Each row has a name. Each question is about the rows just above it.

[111 112 138  84  98 116 164  96 112 112  91]  (52)
[117 163 133  78 143 153  91 143  76 153 105]  (34)
[112  80 126 150 184 153  91  76 153 143 207]  (123)
[146 181 125 119  93 141 124 102 119 141  72]  (101)
[135 182 139  95 113 152 124 118  99 151  85]  (108)
[140  97 108 183 111 100 138 117 171 104 146]  (171)
[148 121 107 187 120 109 124 121 173 120 145]  (119)
[147 151 174  98 112  96 112 164 116  84 144]  (157)
The next entry after [112 138  84  98]: : [116]
The next entry after [ 84  98 116 164  96 112 112]: : [91]
Give the next entry after [ 91 143  76]. : [153]
What is the next entry after [153  91 143  76 153]? : [105]

[104 111 154 168  73 128 109 121 143  86  81 120]  (4)
[150  98  94 125 137 147 126 116 130 119 146 100]  (123)
[104 121 168 109  73 154 111 128 128 128 115 166]  (108)
[128 125 115 135 141 132 104  92 131  97 129 101]  (70)
What is the next entry after [121 143  86  81]? : [120]
What is the next entry after [128 128 115]? : [166]
Give the next entry after [104 111 154 168  73 128 109 121]. : [143]
The next entry after [104 111 154 168  73 128 109 121 143  86]: : [81]
Give the next entry after [ 73 154 111 128 128 128]. : [115]

[206 126 132 141 120 144 117 110] -> (171)
[113 145 109 124 147 121 145 130] -> (4)
[145 121 132 141 157 145 158 165] -> (108)
[113 148 115 124 144 120 146 132] -> (119)
[ 85 137 150 111  97  99 125 142] -> (51)
Give the next entry after [147 121]. : [145]
Give the next entry after [144 120]. : [146]
The next entry after [148 115]: : [124]
The next entry after [109 124 147 121 145]: : [130]

[135  82 124 188] : (4)
[ 80  44 204  83] : (108)
[ 65 115 166 156] : (171)
[ 82 135 179 108] : (119)
[135  82  79 153] : (157)
The next entry after [80 44]: : [204]
The next entry after [ 82 135]: : [179]
Where do [135  82 124 188] appear? : (4)
What is the next entry after [ 65 115]? : [166]

[155 138 109 114]  (157)
[106 112  89 104]  (123)
[112 167 163 170]  (51)
[134 106 151 188]  (119)
[125 122 143 142]  (4)
[167 160 114 101]  (108)
[ 91  92  99 114]  (171)
[141 141 128  94]  (70)
[117 125 101 117]  (136)
[ 85 122 143 130]  (34)
What is the next entry after [125 101]? : [117]
Whose row is [125 122 143 142]? : (4)
The next entry after [106 112]: : [89]
The next entry after [167 163]: : [170]
The next entry after [112  89]: : [104]
The next entry after [141 141]: : [128]

[161 159 166 104 162 126 119 148 141 108 161 145 152 131 160 151 126 112
 129 104 136 141 143 127 131  82 158 100 148 113 119 116 153] : (171)
[142 116 183 136 142 150 128 134  76 159  93 161 123  90 159 106 153 179
 200 164 102  88 118 142 131 131 154 136 127  91 137 114 104] : (4)
[164 169 169 111 177 133 116 148 147 107 173 152 161 131 165 170 122 108
 140 107 137 144 153 128 136  74 160  89 166 116 113 122 157] : (108)
[185 126 208  85 120  92 141 103 141 119 137 142 116 181 145  75 157 142
  58  85 147 146  98 118 101 158 151 171 106 163 166 131 162] : (119)
[162 166 166 109 171 130 117 146 144 108 168 149 158 129 163 163 124 110
 137 106 136 142 150 128 134  76 159  93 159 114 114 119 155] : (70)
[177 127 197  91 121  97 139 106 139 121 136 140 117 174 143  82 154 140
  68  91 144 144 101 120 104 155 148 166 109 159 161 131 157] : (136)
[ 70 110 100 134  71 197 175 135 148 175 142 160 156 134 104 156 140 124
 138 174 171 172 178 175 188 155 128 171  99 124 149 138 142] : (157)
[ 73 112 102 135  76 193 171 135 148 172 143 159 154 134 105 158 138 123
 138 171 168 170 176 172 184 153 127 166 104 125 147 139 141] : (51)
[161 159 166 104 162 126 119 141 141 108 161 145 152 131 160 151 126 112
 129 104 136 141 143 127 131  82 158 100 148 113 119 116 153] : (123)
What is the next entry after [110 137 106 136 142 150 128 134  76 159  93 159]? : [114]
Give the next entry after [142 116 181]. : [145]

